Read these off the grid that follows. Counting starts at 1.
1) Give the entry just right of the largest entry.
2) Give the top-right entry.
3) Give the entry just right of the smallest entry.
4) Give the entry directly above the centre entry.
5) Give the entry in row 3 and column 1.
6) Give the minimum.
7) Give the entry in the bottom-right corner.
8) Give the entry in row 1 and column 1.
array([[137,  91, 121, 109,  88,  97, 128, 123, 122, 106, 113, 116, 136],
       [148, 141, 144, 100, 131, 100, 113, 117, 109,  96, 100, 112, 134],
       [127, 114, 115, 116, 110, 136, 105, 142, 129, 109, 117, 112, 139],
       [144,  82, 106, 143,  86, 113,  99, 139, 150, 119, 118, 157, 141],
       [144,  98, 132,  93,  84,  97, 140, 117, 132, 110, 114, 134, 149],
       [ 92, 128, 122, 103, 139, 153, 127, 131, 114, 131, 107,  89, 116],
       [135, 132, 102, 112, 127, 102, 121, 115, 144, 129, 122, 149, 114],
       [114,  79,  81, 120,  83, 105, 141, 106, 163, 147, 142, 176, 104],
       [ 90, 127,  79,  99, 170, 144, 126, 110, 142, 136,  98,  98,  89],
       [167, 117, 207, 103,  91,  97, 127, 150,  87,  96,  76,  99, 195],
       [121,  91, 125, 113, 144, 110, 135, 119, 134, 134,  66, 109, 129],
       [ 78,  96,  86, 153,  81, 168, 114, 122, 121, 131, 173, 120, 111],
       [189, 114, 143, 176,  95,  86,  45, 166,  83,  77,  63,  97, 162]])
1) 103
2) 136
3) 166
4) 127
5) 127
6) 45
7) 162
8) 137

Questions about the matrix below.
1) Read off the entry in the bottom-right corner.
2) Read off the minimum.
3) Read off the first entry in reading order.
4) Read off the bottom entry of the column that holds the smallest entry.
5) Read off the 4th-last entry, reading row by row.
6) Read off the entry just right of the smallest entry.
7) Read off the third entry on the diagonal from the top-right corner.
[[5, 6, 5, 6, 5, 5, 5, 5, 5, 5],
 [7, 5, 3, 4, 8, 3, 7, 7, 8, 5],
 [5, 6, 8, 5, 4, 6, 4, 3, 3, 6],
 [7, 6, 4, 6, 8, 6, 4, 6, 7, 5],
 [7, 6, 4, 6, 8, 5, 5, 6, 8, 5],
 [7, 5, 5, 6, 8, 6, 4, 6, 7, 5],
 [5, 5, 3, 4, 6, 3, 7, 6, 8, 5],
 [4, 3, 6, 3, 4, 2, 8, 4, 4, 6],
 [7, 6, 3, 6, 8, 5, 5, 7, 8, 5],
 [6, 6, 4, 6, 7, 6, 4, 6, 6, 4],
 [6, 5, 5, 6, 6, 6, 4, 6, 5, 5],
 [6, 4, 7, 6, 6, 7, 4, 5, 3, 6],
 [5, 6, 5, 6, 6, 6, 4, 5, 6, 4],
 [5, 6, 5, 6, 5, 6, 4, 5, 5, 5],
 [3, 5, 6, 5, 3, 4, 6, 4, 5, 5]]
1) 5
2) 2
3) 5
4) 4
5) 6
6) 8
7) 3

 192  -116  -288   235   225  -255   318  -195  -389  -253   103   226
 210   119   -53   105   456  -119   129   690   -47   246  -234   239
 965    50   784   -19   553   877   439   508  -157   127    37  -361
 384  -251   -31    -9   546   214   376    11  -508  -121   -23  -182
Rows and columns are numbered from 1.
Find the minimum.
A: -508
Find the entry directly above 214.
A: 877
The largest entry: 965
The entry directly above the smallest entry -> -157
Find the entry at row 1, column 3.
A: -288
Find the top entry of the column that holds the smallest entry.
A: -389
The entry just right of -23 is -182
The entry in the top-right corner: 226
The entry just left of 246: -47
Find the entry just right of the largest entry.
A: 50
The entry in row 2 and column 1: 210
The entry in row 1 and column 1 -> 192
Find the bottom-left entry.
A: 384
The entry directly below 877 is 214
The entry just left of 239 is -234
The entry just right of -508 -> -121
The entry just right of -234 -> 239

[[ .16 -.54 -.12  .02  .29 -.15  .10]
 [ .00  .05 -.16  .12  .74  .08  .08]
 [ .07  .18  .15 -.06  .18  .07  .13]
 [ .23 -.13 -.14 -.10  .14 -.01 -.11]]
Counting starts at 1.
The entry just left of the smallest entry is .16
Give the top entry of the column that holds the largest entry.
Answer: .29
Give the entry at row 2, column 1.
Answer: .00
The top entry of the column that holds the smallest entry is -.54
Give the entry just right of -.10.
Answer: .14
Give the entry just right of .29.
Answer: -.15
Give the bottom-left entry.
Answer: .23
Give the entry in row 1 and column 3.
Answer: -.12
Give the entry in the top-right corner.
Answer: .10
The entry just right of .15 -> -.06
The entry at row 3, column 3 -> .15
Give the entry just right of -.14.
Answer: -.10
Give the maximum.
Answer: .74
The entry at row 3, column 1 is .07
Give the entry directly below .74.
Answer: .18
The entry directly above -.06 is .12
